Here are the same points, seen from different sides; a view may also be mirrored.
A view may leave some points out. In some views, one point has been moved. Which views, in the order they come, and which point in each? Write none if no view has one.

-- scene 1 --
panel a:
  Q_682 [-4.97 -4.57 -3.27  0.95  5.61  4.37  5.61 -1.78]
  Q_517 [-5.75 -4.47 -4.35  0.24  3.23  5.31  5.55 -0.63]
  Q_849 [-5.21 -4.64 -3.55  1.04  5.55  4.68  5.28 -1.82]
  Q_674 [-5.43 -5.06 -4.14  0.23  3.26  5.06  5.17  0.01]
  Q_574 [-5.19 -8.37 -3.22  0.37  4.16  4.22  3.21  3.01]
  Q_359 [-5.00 -7.41 -3.23  0.16  3.37  4.11  4.22  2.53]
  Q_904 [-5.94 -4.79 -4.46  0.40  3.56  5.61  4.94 -0.48]
  Q_506 [-5.05 -7.83 -3.23  0.27  3.71  4.11  3.89  2.53]
panel b:
  Q_963 [ 6.44 -0.14  0.45 -0.89 -2.23  2.75 -0.36  5.43]
  Q_713 [ 6.47  0.43 -0.99 -0.57 -3.86 -1.32 -2.56  4.48]
  Q_849 [ 6.40 -0.33 -0.22 -1.70 -4.33 -1.25 -4.17  3.21]
  Q_574 [ 4.58 -1.39  0.21 -0.59 -2.01  2.82 -0.50  4.49]
  Q_682 [ 6.70 -0.07 -0.16 -1.82 -4.54 -1.32 -4.34  3.25]
  Q_962 [ 5.96  0.03 -1.17 -0.53 -4.00 -1.93 -2.93  4.07]
  Q_517 [ 6.50  0.45 -1.16 -0.34 -3.71 -1.52 -2.37  4.67]
  Q_593 [ 6.10 -0.34  0.55 -1.02 -2.12  3.19 -0.26  5.23]
  Q_506 [ 6.72 -0.19  0.76 -1.44 -2.45  2.91 -1.12  5.02]
  Q_674 [ 6.51  0.35 -0.79 -0.66 -3.43 -0.66 -1.94  4.78]
  Q_359 [ 7.02  0.13  0.65 -1.35 -2.53  2.56 -0.93  5.26]
panel c:
  Q_682 [-3.01  6.37 -1.81  0.32  2.80 -1.77 -1.00  3.41]
  Q_713 [-3.28  6.54 -0.51 -0.22  2.35 -3.19 -2.54  2.63]
  Q_359 [-1.34  6.76  1.07  3.65  2.26 -4.93 -2.76  2.91]
  Q_674 [-2.83  6.46 -0.09  0.52  2.41 -3.68 -2.75  2.56]
  Q_849 [-3.06  6.10 -1.56  0.37  3.00 -1.79 -1.13  3.31]
  Q_593 [-1.37  6.07  1.64  4.31  2.99 -5.13 -3.21  2.63]
  Q_904 [-3.30  5.94 -0.16  0.19  2.90 -3.18 -2.84  2.41]
  Q_574 [-1.19  6.06  1.39  4.92  3.09 -4.80 -2.56  2.78]
  Q_962 [-3.69  5.91 -0.66 -0.60  2.93 -2.58 -2.43  2.41]
  Q_506 [-1.30  6.46  1.00  4.19  2.65 -4.65 -2.55  2.95]
  Q_517 [-3.30  6.39 -0.25 -0.34  2.43 -3.36 -2.80  2.45]
  Q_963 [-1.52  6.31  1.52  3.82  2.82 -5.12 -3.16  2.56]
panel d:
  Q_962 [-5.43 -4.69 -4.02  2.54  0.09  7.49 -5.47  0.75]
  Q_682 [-6.27 -5.60 -4.83  2.92  0.75  7.20 -6.35 -1.05]
  Q_517 [-4.49 -4.66 -3.93  1.92 -0.19  7.06 -5.96  0.88]
  Q_674 [-4.68 -4.44 -3.98  1.22 -0.21  6.70 -6.61  0.60]
  Q_593 [-5.46 -2.63 -3.65 -1.97 -0.47  5.47 -9.14  0.31]
  Q_963 [-5.12 -2.99 -3.60 -1.59 -0.50  5.55 -8.88  0.38]
  Q_506 [-5.28 -3.40 -3.98 -1.39 -0.24  5.45 -9.13 -0.31]
  Q_713 [-4.85 -4.86 -4.07  1.97 -0.02  7.15 -6.01  0.56]
  Q_904 [-5.25 -4.15 -3.93  1.63 -0.08  7.06 -6.07  0.88]
panel e:
  Q_682 [ 2.50  0.16  2.72  0.88 -1.16 -2.93 -1.17  0.58]
  Q_849 [ 2.10  0.15  2.74  0.91 -1.48 -3.07 -1.11  0.72]
  Q_574 [-2.62  0.26  1.95 -1.24 -1.06  0.34  1.11  1.68]
  Q_962 [ 0.51  0.09  2.51  0.63 -1.59 -4.11 -2.37  0.79]
  Q_359 [-2.10 -0.09  1.66 -1.39 -0.17 -0.28 -0.08  1.16]
  Q_517 [-0.20 -0.05  2.24  0.17 -0.75 -3.66 -2.62  0.50]
  Q_904 [-0.41  0.16  2.35  0.26 -1.45 -3.59 -2.00  0.82]
  Q_713 [ 0.17  0.04  2.31  0.09 -0.76 -3.43 -2.42  0.64]
  Q_506 [-2.12  0.07  1.73 -1.35 -0.58 -0.05  0.41  1.27]
  Q_963 [-2.94  0.13  1.64 -1.37 -0.70 -0.51 -0.05  1.39]
panel f:
  Q_713 [ 1.94 -0.51 -0.27 -3.33 -4.12 -0.50 -0.89 -0.86]
  Q_574 [-1.86  0.81 -1.11 -3.06 -1.35  1.23  2.30 -1.74]
  Q_359 [-1.17  1.17 -0.93 -3.36 -1.51  0.35  1.21 -1.14]
  Q_674 [ 1.26 -0.11 -0.27 -3.44 -3.56 -0.33 -0.33 -0.84]
  Q_963 [-1.37  0.97 -0.55 -3.73 -1.92  0.92  1.88 -0.85]
  Q_849 [ 2.42 -1.26 -1.24 -2.00 -4.01 -0.43 -1.00 -2.72]
  Q_593 [-1.72  0.89 -0.64 -3.72 -1.63  1.03  2.18 -1.08]
  Q_517 [ 1.93 -0.43 -0.06 -3.53 -4.15 -0.51 -0.79 -0.67]
  Q_962 [ 2.39 -1.20 -0.13 -3.26 -4.71 -0.34 -0.81 -1.26]
panel g:
  Q_674 [ 0.34 -0.13 -1.37 -2.21 -1.04  0.26  1.10  1.21]
  Q_713 [-0.14  0.02 -1.36 -1.82 -1.72  0.39  0.61  0.82]
  Q_963 [ 1.64 -0.36 -1.19 -3.53  1.31  0.08  2.90  3.33]
  Q_962 [-0.78  0.54 -1.52 -2.04 -2.03 -0.07  0.03  0.67]
  Q_849 [-0.78  1.67 -0.82 -0.91 -2.77  0.48  1.02  1.86]
  Q_359 [ 1.77 -0.41 -1.03 -2.86  0.85  0.56  3.13  3.32]
  Q_682 [-0.67  1.55 -0.76 -0.55 -2.91  0.70  1.13  1.86]
Views with a point moved: panel b
  out of place in panel b: Q_574
